sil: [-2.86 -1.24  1.51  1.29  2.21  7.65 -2.56]
Vofed: [ 1.29  5.33  7.65 -2.54  0.13 -0.64  2.22]
saf: [ 7.94  6.99  7.21  2.33  3.50 -8.40  2.38]
rev: [7.21 6.99 7.94] | saf
where: [2.22] | Vofed, 6
rev: [-2.56  7.65  2.21  1.29] | sil

sibu: [-0.57  1.06  0.54 -1.74 -3.53  2.75 -2.73 -2.93 -0.95  2.31 -0.14  1.50
  3.05 -0.70 -1.30 -4.31 -0.45 -4.03 -0.95 -0.49  2.71  2.84 -3.45  4.75
  0.41 -1.45  3.17 -4.31  1.13  2.64 -2.07  0.88 -5.87  0.87 -4.57  4.30
 -1.26]
Bar: [-1.26  1.77  0.46 -1.67 -4.33  2.74 -1.73 -2.70 -0.90  2.55 -0.26  1.12
  3.44 -0.52 -1.02 -4.49 -0.34 -4.67 -0.36 -0.67  2.42  3.31 -2.85  4.50
 -0.11 -0.97  3.02 -4.02  1.13 -2.18 -1.67  1.89  3.95  4.27 -0.33 -2.78
 -6.62]
metar: [-0.89  1.29  0.69 -1.55 -4.05  2.86 -2.25 -2.93 -0.95  2.57 -0.20  1.24
  3.29 -0.56 -1.11 -4.61 -0.35 -4.34 -0.65 -0.55  2.63  3.08 -3.15  4.82
  0.09 -1.26  3.09 -4.09  1.10  2.18 -1.77  0.93 -5.55  0.47 -5.15  4.26
 -1.18]
potob: [-1.48  2.22  0.39 -1.57 -4.74  2.79 -1.32 -2.72 -0.96  2.68 -0.39  1.05
  3.35 -0.59 -1.22 -4.53 -0.09 -4.77 -0.10 -0.91  2.12  3.30 -2.41  4.29
 -0.35 -0.79  3.15 -3.72  1.21  0.95 -1.46  1.37 -4.82 -0.26 -6.09  4.13
 -0.76]
zur: [ 0.31  0.16  0.76 -1.83 -2.19  2.74 -3.51 -2.96 -1.14  2.03  0.08  1.51
  2.90 -0.62 -1.12 -0.34 -4.49 -3.04 -1.40 -0.20  3.12  2.38 -4.17  4.63
  0.63 -1.81  2.61 -4.41  1.00  3.59 -2.16  0.25 -6.49  1.43 -3.39  4.43
 -1.59]
mafe: [-1.94  2.32  0.36 -1.50 -5.17  2.81 -0.92 -2.34 -0.91  2.59 -0.28  0.86
  3.34 -0.55 -1.06 -4.72  0.23 -5.04  0.00 -0.98  1.92  3.20 -2.01  4.17
 -0.47 -0.27  3.05 -3.56  1.08  0.52 -1.33  1.68 -4.28 -0.58 -6.35  3.89
 -0.63]
bipo: [ 0.54 -0.46  0.70 -1.77 -1.74  2.47 -3.78 -3.12 -1.30  1.79 -1.16  1.74
  2.69 -0.66 -1.05 -3.70 -0.86 -2.74 -1.61 -0.07  3.35  2.09 -4.36  4.53
  1.01 -2.19  2.50 -4.59  0.96  3.95 -2.18 -0.33 -6.62  1.89 -2.78  4.27
 -1.67]
nise: [-2.26  2.69  0.45 -1.39 -5.39  2.66 -0.47 -2.12 -0.71  2.77 -0.37  0.64
  3.29 -0.50 -1.00 -4.48  0.17 -5.21  0.24 -1.01  1.54  3.40 -1.67  4.08
 -0.54 -0.03  3.05 -3.17  1.28  0.21 -1.20  1.84 -3.61 -0.87 -6.62  3.87
 -0.31]
vap: [-0.23  0.53  0.67 -1.72 -2.75  2.73 -2.99 -2.96 -1.17 -0.98  0.08  1.65
  3.06 -0.58 -1.05 -4.42 -0.59 -3.56 -1.10 -0.26  2.98  2.72 -3.82  4.82
  0.52 -1.64  2.80 -4.49  1.06  3.14 -2.04  0.37 -6.26  1.07 -4.17  4.44
 -1.56]
rev: [ 2.75 -3.53 -1.74] | sibu
rev: [-0.63  3.89 -6.35 -0.58 -4.28  1.68 -1.33  0.52] | mafe
where: [-0.97] | Bar, 25
rev: [-1.67  4.27 -2.78  1.89 -6.62 -0.33 -2.18  3.95] | bipo
where: [-1.17] | vap, 8
[-1.26  1.77  0.46 -1.67 -4.33  2.74 -1.73 -2.70 -0.90  2.55 -0.26  1.12
  3.44 -0.52 -1.02 -4.49 -0.34 -4.67 -0.36 -0.67  2.42  3.31 -2.85  4.50
 -0.11 -0.97  3.02 -4.02  1.13 -2.18 -1.67  1.89  3.95  4.27 -0.33 -2.78
 -6.62] | Bar
rev: [-0.52  3.44] | Bar

rak: [-3.82 -5.12 -2.15  5.88 -0.70 -0.98 -4.10 -0.91 -3.00 -0.77  0.26  3.09
  0.58 -0.94 -0.62  2.56 -1.68  0.25 -2.12  2.10 -1.86 -3.10  3.62  0.20
  2.20  2.51 -0.11  1.00  4.18  5.41  5.28 -4.53 -3.45  0.15 -2.00 -2.26
  4.47  3.75 -1.11 -2.23 -3.30 -3.58  1.61]
kanup: [-4.84  0.22 -2.80 -5.00 -0.09 -1.31 -3.41 -1.18  2.93  2.21 -4.69 -2.06
  3.20  0.91  0.66  1.25  3.37 -7.78  2.12  6.02 -0.01 -4.05  1.97 -3.47
  1.13  2.82  0.02 -4.66 -2.12 -0.29 -1.77 -1.98  3.90 -2.52 -0.84  1.44
 -3.96 -2.43  1.86  1.57  0.10  1.84  4.33]
vod: [-2.49 -2.34  0.91  8.10  2.99  1.12  1.80  2.22 -0.01 -1.31  1.92  2.75
 -3.98 -1.40  1.07 -1.12 -1.16  5.71 -2.11 -1.97 -1.71 -0.30  3.34  4.48
  1.05 -1.49  0.63 -1.84 -2.33  2.63  3.12 -2.27 -3.18  0.05  0.35 -0.28
  8.95  3.58 -3.40  1.50  1.07 -0.20 -0.40]
sofup: [-6.54 -2.40 -0.66 -2.37 -0.78 -1.42 -5.01 -0.32  3.06  1.22 -3.71 -4.51
  3.17 -1.37  2.63  2.07  1.85 -0.82 -0.21  5.78  1.62 -4.57  2.59  0.63
 -1.68  0.92 -1.15 -6.47 -2.19 -2.67  1.26 -4.04 -0.70 -3.34 -2.26  3.45
 -0.10  1.81  2.21  1.84 -4.29 -1.09  1.38]
kal: [ 5.15  1.80  1.15 -6.46 -3.97 -0.72 -1.15 -1.91 -1.72  0.12  0.52 -3.36
  3.23  0.34 -1.03  1.05 -0.98 -2.43  0.70 -0.99  2.87  2.31 -5.20 -2.20
 -2.98 -0.19 -1.30  4.32  4.15 -3.98 -1.73  3.26  0.11  1.00 -0.52  0.34
 -7.77 -1.64  3.43 -2.82 -3.07 -1.90 -2.92]
rev: [-0.20  1.07  1.50 -3.40  3.58  8.95 -0.28  0.35  0.05 -3.18 -2.27  3.12] | vod
where: [-4.66] | kanup, 27
rev: [-0.29 -2.12 -4.66  0.02  2.82  1.13 -3.47  1.97] | kanup
where: [-7.77] | kal, 36

